In the data rows, 128 means zero.
Here are some points, each followed by its number:
[118 160 167 132 113 102  95 126 155  83 183  57 135 164  77 144  88  74
 144  94 142 111 104 169 115 134 136 160 170 143] 0
[154 137 150 114  79 108 120 141 126 105 115 114 136  96  75 122 112 104
 104 135 145 166  92 154 133  83 170  87 139 160] 1
[148 127  56 168 108 156 157 156  93 118 172 186 131 123 156 107  91  84
 138 163 121 150 102 167 137 129 153  98 114 149] 2
[119 151 162 129 116 102 100 126 155  88 171  64 133 155  86 144  94  86
 141  94 148 111 112 164 113 136 134 159 167 142] 3
[ 99 107  87 119 175 170 201 123 102 174 123 159 117 140 160 121 101 171
 167 128  96  97 149 105 122 164 100 144 125 103] 4
[139 152 190 109 140 152 132 120  98 141 122 134 146 118 121 112 116 108
 163 139  86 146  57  89  92 130 103 121 119 127] 5
[137 118 161 114 144 140 125 122 118 178 103 127  94 108 132 146 126 161
 133 137 102 141 121  91 130 112 110 144  96 134] 6
[176 156 181 255  81 180 165 106 218 215 154 187  28 227  20 186 122  46
   0 198 127 138 108 122 176  39 185 134 142 255] 7
[107 122 149 173 123 123 125 138 120 111 116 118 122  94 179  82 117 134
 111 119 141 209 160 218 175 154 168 142  87 115] 8
[108 131 173 121 122 116 132  98 158 139  54  71 157 123  69  89 174 123
  83  88 103 143 167 138 146 126 125 129 124 114] 9
[108 125 162 138 176 161 177  95 128 151 144 146 139 140 182 129 129 148
 141 116  87  97 154 134 104 190 115 138 126 102] 10
[115 121 190 128 165 170 198  99 118 185 108 144 143 101 150 106 114 165
 117 122  69 123 162 153 128 153 144 122 106 128] 11
[155 139 146 117  85 110 117 137 124 108 117 117 133 103  78 118 115 104
 104 132 144 162  96 151 134  83 168  94 137 156] 12
Which two points above are nearest to each new point by angle? Their numbers follow each, smallest number first.
[123 142 176 143 133 155 160 125 102  90 117 158 187  88 183  54 120 110
 130 135 123 183 116 184 115 153 162  79 110 113] 8 11
[127 139  83 168 121 148 162 134  92  94 175 169 158 172 132 113 110  66
 162 149 100 118 106 162 130 151 134  99 146 142] 0 2
[100 126 195 139 140 126 101  89 193 180  40  58 106 155  82 132 189 165
  74  79 110 131 183  74 138 138  84 186 104 109] 6 9
[120 108  96  71 143 100 130 130 112 114 109 147 134 127 119 157 167 172
 139 124 133  87 149 106 127 125 118 103 160 102] 4 10
[138 124  76 161 135 168 120 130 124 155 150 169 124 177 150 158 145 117
 142 148 112  87 139  65 114 153  95 137 100 141] 4 10
[110 121 155 168 115 114 123 137 122 109 117 112 118  96 177  85 120 136
 112 113 139 206 156 214 166 150 164 143  95 109] 8 11
[149 130  56 168 102 153 153 159  99 118 164 182 125 122 149 109  95  85
 128 163 127 151 103 166 143 117 153  97 119 152] 2 12
[168 152 167 255  90 166 156 112 199 200 147 171  51 206  41 175 124  64
  27 184 131 139 112 122 169  58 173 129 138 241] 7 12
[142 160 204 107 140 154 131 119  96 139 119 133 149 120 115 115 110 104
 165 141  80 154  49  81  90 125 101 125 118 129] 5 6
[106 113  94 114 168 157 179 127 103 160 128 151 119 133 157 125 102 166
 167 124 103 102 143 112 120 157 106 143 125 102] 4 10
[104 108  92 120 170 165 187 124 103 167 121 156 116 137 161 122 102 167
 165 130  97  99 144 105 124 160 102 141 123 105] 4 10
[169 150 151 127 120 136 115 114 103 172 178 120 111 158  64 191 115  81
 159 150  58  96  59  77 107 102  90 141 128 172] 5 7
[129 121  93 115 129 127 130 146  82 120 135 145 141 108 147 116 116 125
 165 135 104 138 120 141 136 138 126 117 109 118] 2 4
[104 101  52  87 135 110 140 156 118 111  73 139 126  88 132  90 134 184
 130 123 180 128 162 115 154  98 132 112 136  97] 4 8
[148 118  69 133 115 144 117 164  91 126 145 165 113  96 181 118 104 128
 149 160 141 162 101 116 130 114 130 122  91 128] 2 8
[168 113  71 121 106 134 141 130  76 144 106 192 125 131  86 156 164 117
 130 179  86 130 100  88 144  86 118  67 121 149] 2 7
[147 118  64 121 118 138 117 161  87 119 146 164 116  92 185 116 100 129
 158 159 138 162  98 117 126 118 125 126  94 122] 2 4
[139 123 110 155 125 122 130 128 153 138 159 155  81 156 126 163 138 129
 103 153 153 113 131 126 139 104 142 133 150 147] 2 7
[106 107  74  87 136 107 134 150 120 115  83 132 127  92 134  99 135 176
 130 124 173 127 158 115 147 101 129 119 136 104] 4 9
[103 127 189 136 135 121 100  95 191 179  43  60 104 150  81 126 184 159
  75  79 114 128 184  82 141 134  94 184 110 110] 6 9
[134 127  88 127 130 151 150 148  93 121 157 168 139 111 167 104  98 115
 159 155 120 139 105 135 122 129 131 111 116 128] 2 4
